One turn moves each row of this set onto another row. After a few examples, where does it send each row asked below?
vusu: [-0.40  1.53 -0.23 -1.78  0.47  1.31 -3.37 -0.15 -0.16  2.17  1.01  0.64
 -1.40  3.30  0.98 -1.23  0.23  2.31 -0.29 -1.46  0.37 -0.07  0.14 -1.97
  1.51  0.32  0.40  0.05 -0.70]
teki: [-0.67 -1.10  1.13  0.87 -0.31  3.40  0.19  0.73  0.90 -0.72 -1.07  1.13
 -1.85  1.67 -0.89  1.16 -0.35  1.77 -2.20 -0.68 -0.07 -1.60 -0.39 -2.00
  1.38  1.16  0.64  0.15  1.34]
tegig: [-0.05 -1.46 -0.35  0.46  0.42  2.19 -0.76  0.10 -0.17 -1.07 -0.81  1.78
 -1.70  0.49 -1.12 -0.15 -0.43  1.54 -1.52 -1.10  0.44 -1.82  0.39 -3.60
  0.70  1.57  0.40 -0.52  1.31]
befak: [-1.58  0.98  0.37 -0.78 -1.48  1.53 -2.72  0.79  0.66  2.85  1.43  0.69
 -0.32  2.54  0.27 -0.96 -0.49 -0.16 -0.80 -1.28 -0.52  0.33  0.78 -0.81
  1.99  0.56  1.08  1.92 -2.13]
mivef: [-0.88 -0.95  1.60  0.46 -0.17  2.64  0.54  0.71  0.89 -0.71 -1.03  1.35
 -1.95  1.82 -1.11  1.52 -0.25  1.94 -1.87 -0.25  0.10 -1.22 -0.45 -1.67
  1.48  1.14  0.69  0.25  1.24]
mebi: [-1.10  1.46 -0.37 -0.37 -0.99 -0.03 -3.54  0.10 -0.54  2.48  1.50  1.77
 -0.21  2.37  0.41 -1.69 -0.50  0.20  0.13 -1.36  0.46  0.16  0.18 -1.97
  2.43  1.26  0.99  1.05 -1.99]
sipa: [-2.15 -1.28 -0.03  2.37 -1.17  2.62  0.42  0.53 -0.01 -0.57 -0.27  1.11
 -0.25  0.18 -0.43 -0.36 -1.29  0.32 -2.15 -0.01  0.09 -1.16 -1.68 -1.22
  2.02  1.18  1.23  1.53  0.46]
deva: [-1.66  1.45  0.88 -0.29 -0.31  0.95 -2.31  0.24 -0.23  3.02  2.55  0.57
 -1.26  2.67  0.92 -1.44 -0.17  0.31 -0.55 -1.37  0.60  0.69 -0.64 -0.59
  2.59  1.19  1.79  0.54 -1.94]
botoz: [-2.67 -1.44  0.05  1.82 -0.83  2.07  0.52  0.60 -0.21 -0.42 -0.44  1.17
 -0.17  0.09 -1.03 -0.22 -1.58  0.44 -1.85  0.29  0.22 -0.88 -1.42 -0.80
  1.93  1.10  1.23  1.57  0.33]
Gupa: [-1.09 -0.78  0.36  1.40 -1.72  1.57 -0.51  0.52  0.03 -1.71 -0.76  1.78
  0.10  0.15 -0.08 -0.41 -0.09  0.95 -2.35 -0.74  0.97 -1.88 -1.48 -2.45
  2.62  1.06  0.62 -0.30  0.01]
suba: [-0.82  0.22 -0.47 -0.74  0.72  1.35 -3.19  0.47 -0.31  3.32  1.55  0.62
 -2.09  3.11 -0.37 -0.80 -0.80  0.58  0.53 -1.73  0.34  0.71  0.95 -1.56
  1.29  1.70  1.44  0.81 -0.99]
Katuf: [-0.69  1.06  0.73 -0.48 -0.36  2.40  0.97  0.00  0.93  0.96  0.67  0.76
 -2.56  2.38 -1.79  2.07  0.32  0.58 -1.31 -2.33  0.05 -1.94 -0.29 -1.58
  1.27  1.39  0.60 -0.76  0.23]
surup: [-2.32  1.21 -1.32  0.64 -1.78  0.27 -0.20 -0.03 -0.57  0.85 -0.40  1.70
  0.37  0.92 -1.23 -0.40 -0.77 -0.04 -2.13 -1.70  0.69 -2.50 -1.72 -1.74
  2.84  1.31  0.83 -0.98 -1.18]
kisis: [-0.58  1.01 -1.02 -0.79 -0.68  2.04 -3.17  0.37  1.00  1.76  0.66  0.93
 -0.80  4.14  0.60 -0.14  0.14  1.67  0.60 -1.88  0.68  0.46 -0.48 -1.25
  1.85  0.53  0.29  0.98 -0.47]
Kamo: [-0.66  0.70 -0.84 -1.17  0.54  1.76 -2.85  0.09 -0.38  2.61  1.99 -0.17
 -2.03  3.10  0.93 -1.19 -0.90  1.08  0.66 -1.17  0.18  0.76  0.08 -1.60
  0.79  0.88  0.75  1.40 -0.33]
taf: [-1.40  0.57  0.83  0.36 -1.66 -0.32 -0.99  0.53 -2.28  0.58  0.62 -0.13
 -1.36  0.38 -1.21  0.74 -0.92 -0.28 -0.57 -1.38  1.27 -2.10 -1.48 -1.73
  3.08  1.76  0.73 -0.51 -1.40]
Zafer: [-1.84  0.70 -0.83 -0.32 -0.12  1.52 -2.82  0.06  0.74  2.57  1.48  1.41
  0.07  2.21 -0.22 -1.57  0.64  0.60 -0.73 -2.32  0.77  0.46  0.16 -0.58
  2.33  0.60  1.58  0.40 -2.20]
raken: [-0.97 -0.49 -0.29  0.60  1.00  1.33  0.53 -0.47 -0.81 -0.43  0.68  2.34
 -2.27  0.85 -0.60 -0.80 -1.88  1.04 -0.80 -0.41  0.66 -1.16 -0.74 -3.39
  0.40  2.55  0.81 -0.53  1.88]
pozik: [-2.61 -0.61  1.58  0.31 -0.36  1.81  0.43  0.19 -1.61 -0.29  1.05  0.53
 -1.21 -0.78 -0.50 -1.08 -2.60  0.32 -1.91  0.23  0.12 -1.42 -0.79 -1.62
  1.21  1.44  0.88  0.54  0.31]
dobet: [-2.14  0.31  0.70 -0.20 -0.72  0.38  0.34  0.53 -1.64  2.03  0.53 -0.91
 -1.70 -0.05 -0.82 -0.32 -0.94 -0.40 -2.96 -0.30 -0.49 -2.05 -0.61 -1.22
  1.97  0.91  1.49  0.20 -1.41]
derin: [-1.81  1.32 -0.16 -0.69 -0.58  1.71 -2.31  0.31 -0.25  2.52  2.28 -0.33
 -1.02  3.02  1.76 -1.65 -0.92  0.82 -0.34 -1.03  0.64  0.70 -1.44 -0.49
  2.07  0.62  1.09  0.94 -1.07]
Sobo: [-1.44  1.53 -1.26 -0.72  0.05  2.33 -2.08 -0.04  0.89  2.96  1.04  0.92
 -1.06  4.10  1.09 -1.26 -0.78  1.49 -0.57 -0.92 -0.43  0.51 -0.58 -1.01
  1.19  0.50  0.88  1.43 -0.15]
viv: [-1.15 -0.75  1.43 -0.15 -1.15  0.64 -0.37  0.53 -1.31 -1.65  0.87  0.92
 -1.10 -0.67 -0.04 -0.82 -1.08  0.43 -1.50 -0.67  1.56 -1.51 -0.98 -2.75
  1.93  1.69  0.49 -1.02 -0.01]
pupag: [-0.20 -1.55 -0.16 -0.27  0.51  1.61 -0.25  0.30  0.21 -1.11 -0.75  1.77
 -1.76  0.48 -1.30  0.12 -0.19  1.46 -1.55 -0.78  0.40 -1.40  0.76 -3.32
  0.46  1.36  0.45 -0.39  1.18]
Nudit: [-1.35  0.18  1.37  1.17 -0.36  2.06  0.96  0.19 -0.23 -0.21  0.11  1.98
 -2.30  2.21 -0.42  0.77 -2.40  1.17 -0.82  0.40 -0.09 -1.06 -1.47 -2.20
  1.22  2.36  0.64  0.77  1.97]
zoti: [-0.63 -0.41 -0.01  1.26  0.86  1.73  0.04 -0.41 -1.24 -0.32  0.53  1.90
 -2.55  0.94 -0.20 -0.79 -1.93  1.19 -1.01 -0.39  0.50 -1.52 -1.01 -3.59
  0.75  2.61  0.87 -0.48  1.92]
bef: [-0.97 -0.12  1.40  1.56 -0.47  2.72  0.66  0.43 -0.29 -0.11  0.04  1.35
 -2.55  2.09  0.00  0.65 -2.22  1.02 -1.31  0.25 -0.31 -1.35 -1.39 -2.36
  1.27  2.28  0.74  0.80  1.94]
mab: [-1.46  0.47 -1.38 -0.96 -0.10  1.61 -3.50  0.14  0.06  1.83  0.96  0.31
  0.04  2.29  0.53 -1.63  0.52  1.62 -0.34 -1.93  1.06  0.30 -0.47 -0.79
  2.16 -0.11  0.80  0.41 -1.57]
bora: [-0.56  0.51 -1.58  1.24  1.57  0.26  0.57 -0.91 -0.90  1.92  0.52  1.55
 -2.88  1.80 -1.69  0.55 -0.03  0.69 -0.56 -1.04  0.11 -1.36 -0.89 -2.50
  1.04  2.17  1.58  0.04  0.65]
fikif: [-0.85  1.55  0.49 -1.65  0.15  1.37 -3.27  0.32  0.33  3.04  0.66  1.46
 -1.40  3.60 -0.04 -0.84 -0.19  1.62 -0.82 -1.91  0.10 -0.23  1.04 -1.82
  1.85  1.07  0.92 -0.46 -1.30]
mutam: [-2.28 -0.82 -1.92  0.78 -1.68  1.22  0.45  0.77 -0.11  1.27  0.33 -0.12
 -0.44  0.27 -1.57  0.06 -1.01 -1.59 -1.69 -1.46  0.19 -1.38 -0.81 -1.02
  1.70  1.29  1.31  0.92 -1.10]
Rasog: [-0.77  0.86 -0.39 -0.47 -0.92  1.74 -2.79  0.95  1.30  2.64  0.92  1.37
 -1.31  4.45  0.08  0.06 -0.34  0.54  0.38 -2.18  0.69  0.69  0.07 -1.27
  2.17  1.71  1.10  0.42 -0.96]
Natu: [-1.39  1.37 -0.87 -0.38  0.19  1.31 -2.15  0.33  0.79  3.88  0.77  1.69
 -1.45  4.18  0.52 -1.38 -0.96  0.80 -1.00 -0.96 -0.54  0.50  0.19 -1.49
  1.54  1.51  1.66  0.79 -0.74]
zafaf: [-1.45 -0.99  0.08  1.06 -1.54  0.70 -0.11  0.73  0.18 -1.50 -1.04  1.97
  0.15  0.29 -0.26 -0.38 -0.14  0.94 -2.29 -0.24  1.11 -1.34 -1.55 -2.17
  2.63  1.07  0.83 -0.21 -0.03]
vug: [-0.03  1.53 -0.18  0.56 -1.22  0.39  1.16  0.10  0.29  1.50  0.38  1.50
 -2.76  3.10 -0.50  1.51 -0.78 -0.25 -1.01 -0.52 -0.73 -1.65 -0.95 -2.91
  1.27  2.22  0.75  0.74  0.73]
Sivuf: [-2.17 -0.70  1.26  1.22 -0.31  2.24  0.18  0.06 -1.72 -0.21  1.04  0.41
 -1.37 -0.82 -0.10 -1.26 -2.28  0.27 -2.10  0.23 -0.16 -1.63 -1.00 -1.94
  1.30  1.42  1.01  0.94  0.45]
feb: [-0.94 -0.74  1.46  0.50 -0.82  1.35 -0.80  0.22 -1.70 -1.56  0.90  0.73
 -1.22 -0.94  0.00 -0.94 -0.99  0.63 -1.58 -0.86  1.24 -1.93 -0.93 -2.88
  1.94  1.58  0.52 -0.76  0.06]
Labut: [-1.04  1.20 -1.12 -0.98 -0.65  0.37 -3.57  0.09 -0.98  2.11  1.46  0.47
 -0.50  2.38  1.52 -2.19 -0.80  0.94  0.05 -0.89  0.54  0.23 -0.54 -1.98
  1.85  0.66  0.57  1.03 -1.25]
lora: [-1.71  1.04 -0.35 -1.18 -1.51  2.22 -3.04  0.69  0.55  2.16  0.85  0.03
  0.06  2.94  0.89 -1.00 -0.64  0.97 -0.64 -1.16 -0.15  0.18 -0.25 -0.51
  1.96 -0.21  0.37  1.80 -1.39]
Lumon: [-0.51  0.60 -0.63 -0.48  0.46  1.27 -0.58 -0.57 -0.63  1.30 -0.35  1.47
 -1.96  1.17 -2.87  1.25 -0.37  0.86 -0.68 -1.68 -0.79 -2.43  1.25 -2.78
  0.52  1.18  0.17  0.44  0.12]

Nudit -> viv
bef -> feb
Now find these:
suba -> Zafer
vusu -> lora
Katuf -> dobet

